128 stands for zero in the data rows.
Here are some points:
[120 105 128 143 140 129 112 139]
[  0  86 167 136 255   0 125 137]
[139  72  94 175 155 134 140 134]
[ 97 106 136 142 129 108 113 156]
[194 130 123 159 128 161 144 116]
[210 114 126 110 119 155 131 129]
[188 167 142 139   0 167 158 132]
[111 136 122 116 153  99 139 127]
[140  49  91 250 159 102 101 194]
[ 99 113 143 141 141  74 138 108]
[ 97 112 122 171 183  30  97 156]
[175 131 136 134  86 141 132 128]
[ 99 137 139 119 166 120 134 131]
[139 142 120 141 243 103 140 163]
[178 112 126 141  68 151 109 113]
[ 97 125 137 113 157 107 107 142]
[  0 100 161 175 172  57 113 125]
[255 148 113 127 103 200 146 135]
[181 113 144 138  83 176 130 112]
[ 41 142 133 104 255  84  94 118]
[ 94 124 144 113 127 117 124 127]
[255 171 126 104  52 204 174 111]
[ 72 103 148 133 215  80 116 133]
[ 37 106 131 121 208  79 103 142]
Then 22 other points, each followed by its number:
[134 107 133 140 150 109 104 129] 0
[ 36  89 120 166 231  89 134  99] 1
[154 200 125 102 190 255 159  98] 2
[ 86 141 134 134  43 108  98 171] 3
[221 166 133 126  72 195 168  75] 4
[124 132 165 119 109 148 148 137] 5
[198 151 109 148  40 120 121 185] 6
[111 134  90 124  65 199 152 144] 7
[110 107 136 121 138 119 115 128] 8
[179 114 135 154  49 139 116 118] 9
[160 138 127 118 145 122 129 105] 10
[191 165 189  61  22 153 100 157] 11
[ 91 106 138 135 146 106 128 107] 12
[196 134 117 145  97 165 146 143] 13
[ 56  92  82 212 100 126  85  84] 14
[ 77 130 149 105 214  82 148 141] 15
[125 135 121 106 171 110 127 126] 16
[ 73 116 149 127 185  83 134 147] 17
[125  65  84 139   0 136  89  85] 18
[203 103 143 128  29 141 143 128] 19
[130 131 128 118  76 136 134 135] 20
[129 107 112  97 234 107  98 161] 21
Which three of these numbered points are nearest to each point below, ignoring the 3 directions in which the first points spread most? Their numbers follow each, nearest first.
[190 108 127 153  80 158 134 103] > 12 10 9
[207 164 129 122  58 186 150 110] > 13 16 10
[167 164 121 114 136 126 151 141] > 13 17 15
[142 118 156 132 154 117 127 109] > 9 0 10
[210 186  96 128  12 222 169 105] > 13 20 16
[158 187 131 174 192  83 139 168] > 6 13 15
[113  93 147 152 159 110 109 150] > 8 0 5
[205 156  99 137  88 198 203   2] > 1 4 14
[248 211  83 114   0 193 141 141] > 6 3 20
[238 128 112 116 120 136 162 133] > 19 15 16
[148 151  90 105  15 210 148  99] > 7 20 14
[ 57 143  68 115 255  89  81  82] > 14 18 10
Here are 22 other points, each followed by its number:
[166 191 134 114   0 241 206 108] 0
[131 104 125 139 174 124 129 126] 1
[  7  73 155 175 213  83 158 106] 2
[124 109 197  93 185  96 116 129] 3
[250 180 115 153  75 196 176  83] 4
[185 121 123 146  25 165 114 129] 5
[144 138 131 113 120 137 150 129] 6
[183 170 103 123  10 215 161  94] 7
[ 93 117 129 110 148  74 138 132] 8
[ 45 122 123 135 223  70 110 141] 9
[137 108 136 124  76 134 137 157] 10
[197 141 116 121  13 180 145 120] 11
[167 108 121 145  63 163 120 124] 12
[139 129 148 140 141 136 120 115] 13
[113 154 127 103 120 128 110 151] 14
[158 144 111 102   0 186 121 167] 15
[128 131 132 134 141 106 115 132] 16
[ 49 118 136 129 208  79 113 136] 17
[177 150 127 156 144 140 122 118] 18
[184  80 110  38 192  90  57 219] 19
[183 150 136 125  63 205 161 106] 20
[252 179 116 127  16 216 183 103] 21
The same question for these:
[112 101 128 164 173 126 126 144] > 20 17 1
[103 205 109 108 108 255 255 104] > 0 2 7
[ 67  89 151 123 220  87 132 126] > 1 6 12
[122 150 231 122 141  80 148 127] > 3 13 18
[141  59 143 112 188 167 127 168] > 10 12 1
[214  98 157 162  70 164 120 132] > 3 13 1
[193 133 130 162  98 175 134 123] > 13 17 18
[166 143 117  99   8 168 176 148] > 10 6 8
[192 167 159 166 171 170 164  81] > 4 18 13
[169 116 125 109  24  75 182 151] > 8 10 6
[112 140 102  94 183 133 161 160] > 10 6 11
[201 126 118 133 122 176 123 123] > 12 1 13
